In the rows, 128 means zero.
One turn sends every row of this set to another row. A few are shown first. Where does it send the rows asked after them?
j363: [133 130 115 159 172 129 156 110 148 110 134 130 112 125 124 139 145 120
 112 141 104]
j826: [128 128 103 168 134 111 124 144 125 106 148 126 141 117 133 114 143  97
  87 128 145]
j438: [140 149 133 150 135 107 139 132  95 127 139 121 116 137 123 135 123 143
 137 110 141]
j121: [147 103 115 142 121 124 143  99 127 100 132 131 135 144 132 139 115 150
 111 151 117]
j157: [115 130 101 157 139 140 160  88 122 105 161 107 141 160 118 147 146 105
  97 118 130]
j577: [117 130 109 135 160 139 146  99  93 102 142 125 140 124 141 117 149 127
  99 129 166]
j227: [117 109 127 150 139 144 172  98 131 134 148 134 136 124 111 144 129 149
 105 119 122]
j632: [125 140 109 178 122 135 155  99 129 139 109 111 133 136 128 124 141 120
 123 128 136]
j665: [134 122 125 153 142 157 168 128 127 114 136 124 146 129 112 144 134 121
  87 138 169]
j404: [132 126  82 160 159 116 138 139 142 136 145 112 132 124  96 134 114 126
  95 125 137]
j172: [130 146 102 133 142 112 125  83 131 147 129 134 148 139 132 146 135 150
 105 141 140]
j600: [127 127  97 165 137 112 126 142 118 108 149 124 134 119 132 112 140  93
  86 126 143]
j202: [ 99 147 114 133 124 127 162 100 110 122 139 132 136 116 149 121 139 144
 117 116 120]
j417: [126 124  84 159 158 112 141 137 145 130 146 110 137 122  95 137 116 131
  91 124 141]
j113: [111 165 131 147 153 158 129 116 128 118 131 125 126 148 110 131 128 129
 111 144 146]
j635: [140 145 135 145 139 110 134 135  96 126 141 122 113 139 124 129 120 142
 132 108 142]
j902: [139 148 112 142 136 129 147 120 111 129 156  91 150 129 115 134  99 136
  99 101 119]
j512: [144 145 109 136 134 129 142 121 111 134 158  94 149 131 116 128  98 136
 100 104 121]
j689: [112 166 101 133 142 117 140 127 128 102 123 142 117 133 141 148 153 140
 114 144 126]
j112: [134 149 137 135 153 122 132 112 134  97 130 133 163 138 161 133 122 120
 102 129 135]
j923: [125 117 111 145 160 104 167 119 139  89 139 130 135 155 128 148 129 122
 122 134 161]
j804: [147 141  98 132 124 131 150 128 132  90 138 126 144 139 134 158 140 120
  82 158 138]
j853: [140 122 111 142 131  92 117 119 104 111 169 140 115 143 130 141 144 124
 100 126 124]
j456: [130 144  90 123 119 119 172  96 127 121 153 108 144 129 132 118 124 118
 106 154 141]
j302: [139 129 112 144 127  94 115 118 104 112 171 141 122 141 129 145 150 126
 102 128 125]

j512 goes to j635
j438 goes to j302
j113 goes to j121
Where do these go?
j923 goes to j157
j665 goes to j227

One turn sends every row of this set to another row. A few are shown first. Where does it send the rows asked after them?
j200: [164 137 128 119 129 123 118 112 166 119 109 167 177 140 124 124 138 133
 146 124 144 145 106]
j143: [171 141 121 134 118 123 129 115 135 135 103 135 148 148 133 154 127 108
  99 118 141 103 123]
j278: [127 147 128 102 127 143 114 126 173 113  85 124 158 129 139 149 141 133
 142 138 120 114 132]
j857: [166 131 127 122 132 118 115 116 164 118 103 166 178 141 119 124 127 134
 143 125 136 150 110]
j347: [168 142 120 132 115 125 131 114 137 139 107 140 148 147 133 155 129 109
 100 117 147 101 123]
j656: [172 138 122 133 120 121 129 115 137 134  98 135 147 150 131 155 121 108
  99 117 141 104 123]
j7: [121 132 123 110 118 140 109 134 173 123  79 137 155 126 129 152 120 135
 137 139 114 124 143]
j430: [169 130 123 130 115 123 134 118 138 139  98 137 146 155 129 160 115 116
  99 119 144 105 121]
j184: [127 145 129  98 125 149 115 128 174 113  96 129 157 131 136 152 144 138
 137 137 119 111 133]
j248: [166 134 122 129 110 128 136 116 140 144 105 143 146 152 132 159 122 115
 101 118 150 103 121]
j445: [172 133 123 133 120 121 132 118 137 135  96 135 147 153 128 158 116 112
  99 119 142 104 122]
j26: [145 146 125 112 137 126 127 116 175 156 129 129 121 135 154 158 120 138
 129 147 183 160 133]
j842: [151 146 127 113 130 123 130 119 181 152 126 120 112 122 153 157 122 130
 127 158 171 157 141]
j110: [173 132 132 104 150 120 127 132 178 123 129 106 112 139 131 162 121 144
 109 155 146 156 140]
j913: [157 141 135 104 136 124 135 120 183 144 121 113 111 134 150 162 119 140
 125 157 170 155 135]
j893: [161 126 128 115 124 127 123 119 170 123 110 172 176 148 115 129 128 143
 143 125 143 146 107]
j151: [167 139 121 131 111 128 133 115 139 143 108 141 146 149 133 157 126 111
 102 118 148 102 121]
j894: [165 137 127 121 131 118 116 113 165 117 105 166 177 140 122 122 133 132
 145 124 138 149 110]
j119: [153 150 119 122 131 122 120 120 177 152 131 127 113 111 147 153 126 122
 123 156 162 159 149]
j615: [125 146 126 106 126 138 111 125 173 115  77 126 159 127 140 147 130 131
 143 138 119 119 135]
j833: [123 132 124 102 115 150 114 136 173 121  98 139 154 131 123 157 134 144
 132 137 113 117 140]
j691: [152 156 110 129 143 121 105 120 164 147 140 137 124 114 140 147 131 120
 116 145 158 164 151]
j420: [160 130 129 115 123 128 124 116 168 122 114 172 175 145 120 129 135 142
 145 125 146 145 105]
j54: [153 137 133 101 146 124 133 120 176 145 124 120 121 150 146 164 114 149
 123 146 178 159 128]
j690: [145 155 116 122 137 124 117 116 169 158 135 136 125 121 151 151 126 126
 126 146 175 161 142]
j84: [125 138 125  99 119 152 117 134 175 116 101 134 157 132 128 155 143 142
 134 137 117 113 134]
j839: [165 151 111 126 154 117 102 127 163 133 141 130 124 120 130 147 130 124
 106 145 141 165 153]
j740: [161 149 115 125 136 120 113 125 173 142 135 125 113 109 139 151 128 120
 114 154 148 159 155]
j950: [159 137 129 117 126 127 121 114 167 121 113 170 176 142 123 126 138 136
 145 125 145 145 106]
j769: [125 139 124 110 123 136 110 129 171 120  75 131 156 126 135 150 122 131
 141 139 116 123 139]
j653: [174 136 125 113 149 117 117 134 174 122 135 112 112 129 126 158 125 136
 103 155 136 159 149]
j816: [170 143 118 121 144 119 111 131 173 129 137 121 114 116 129 153 129 126
 107 155 137 160 155]
j293: [166 134 137  99 144 123 133 126 182 130 124 107 112 142 141 164 118 145
 117 156 160 154 135]
j702: [171 133 128 107 163 118 117 132 168 119 131 114 122 149 125 160 117 148
 104 144 145 161 138]
j978: [121 130 121 106 115 146 111 137 173 123  89 140 154 128 124 156 125 141
 134 138 112 121 142]
j671: [167 131 123 130 112 126 136 117 140 142 100 140 145 156 130 162 116 117
 101 119 148 105 121]
j382: [173 141 119 119 163 115 106 131 164 121 137 122 123 134 124 153 123 136
 100 144 138 164 148]
j860: [166 125 128 119 131 119 117 119 167 118 103 168 175 145 115 127 123 139
 141 125 138 151 110]
j915: [162 124 129 117 127 123 121 120 167 121 106 171 174 148 115 129 123 142
 141 125 141 150 109]
j723: [164 132 134 100 156 120 127 127 174 129 126 114 120 156 135 164 113 152
 113 145 162 160 128]

j950 goes to j200
j293 goes to j913
j430 goes to j671
Where do these go?
j26 goes to j690
j7 goes to j978

One turn sends every row of this set to another row. A few are shown first. Where does it send the rows asked after them?
j921: [137 115 152 149 158 127 128 167 118 143 129 133 107 137]
j861: [110 128 111 134 135 116 155 149 118 141 140 139 120 156]
j68: [116 125 125 131 128 111 157 147 125 125 136 147 134 143]
j735: [111 136 127 152  92 108 137 124 115 126 140 146 122 141]
j862: [145 129 161 172 114 123 113 142 103 136 128 138 105 127]
j222: [137 127 147 159 125 152 139 120 131 148 132 144 106 107]
j174: [133 148 135 171 139 135 113 137  94 127 142 122  92 129]
j476: [155 146 147 137 151 114 113 148 111 134 162 124 123 147]
j558: [159 154 150 136 128 119 130 135  95 158 132 117 113 152]
j560: [144 158 141 147 125 145 143 111 103 150 120 124 101 125]
j925: [125 115 143 132 146 126 118 135 146 136 153 133 133 110]
j128: [168 141 132 143 111  96 142 145 119 145 146 114 114 127]
j428: [126 130 161 148 123 121 115 124 120 123 101 128 105 136]
j786: [115 138 116 160 101 115 137 136 105 141 155 146 113 144]
j259: [144 138 109 148 128 126 149 121 145 135 130 128  98 106]
j385: [112 135 130 139 110 108 148 129 124 113 135 147 134 134]
j559: [116 133 137 136 124 136 121 104 140 139 126 135 117 106]
j995: [124 131 138 150 148 128 114 144 106 148 126 113  87 158]
j330: [153 140 121 138 110 110 150 119 130 149 114 110 102 131]
j927: [146 152 118 137 131  96 123 136 128 124 163 109 106 126]
j14: [122 108 153 145 132 137 114 123 153 144 137 138 106 132]
j696: [126 130 143 134 155 123 100 128 142 122 155 125 112 145]
j524: [132 118 138 124 148 112 113 142 130 152 152 113 131 150]
j583: [143 152 119 134 148 121 118 127 102 148 150 104 125 150]
j783: [142 114 120 147 125 112 131 142 157 151 147 139  99 115]
j267: [128 134 149 145 158 132 128 141 121 108 118 132 112 118]
j35: [139 137 138 148 104 131 125 110 116 169 119 137 116 119]
j677: [110 139 105 150 125 122 146 142 106 144 154 139 110 152]
j713: [158 154 124 155 123 131 131 128  93 162 145 127 125 124]
j805: [130 129 121 131 127  97 112 133 152 143 150 115  93 140]

j862 goes to j428
j35 goes to j559
j385 goes to j68
Where do these go?
j476 goes to j558
j927 goes to j128

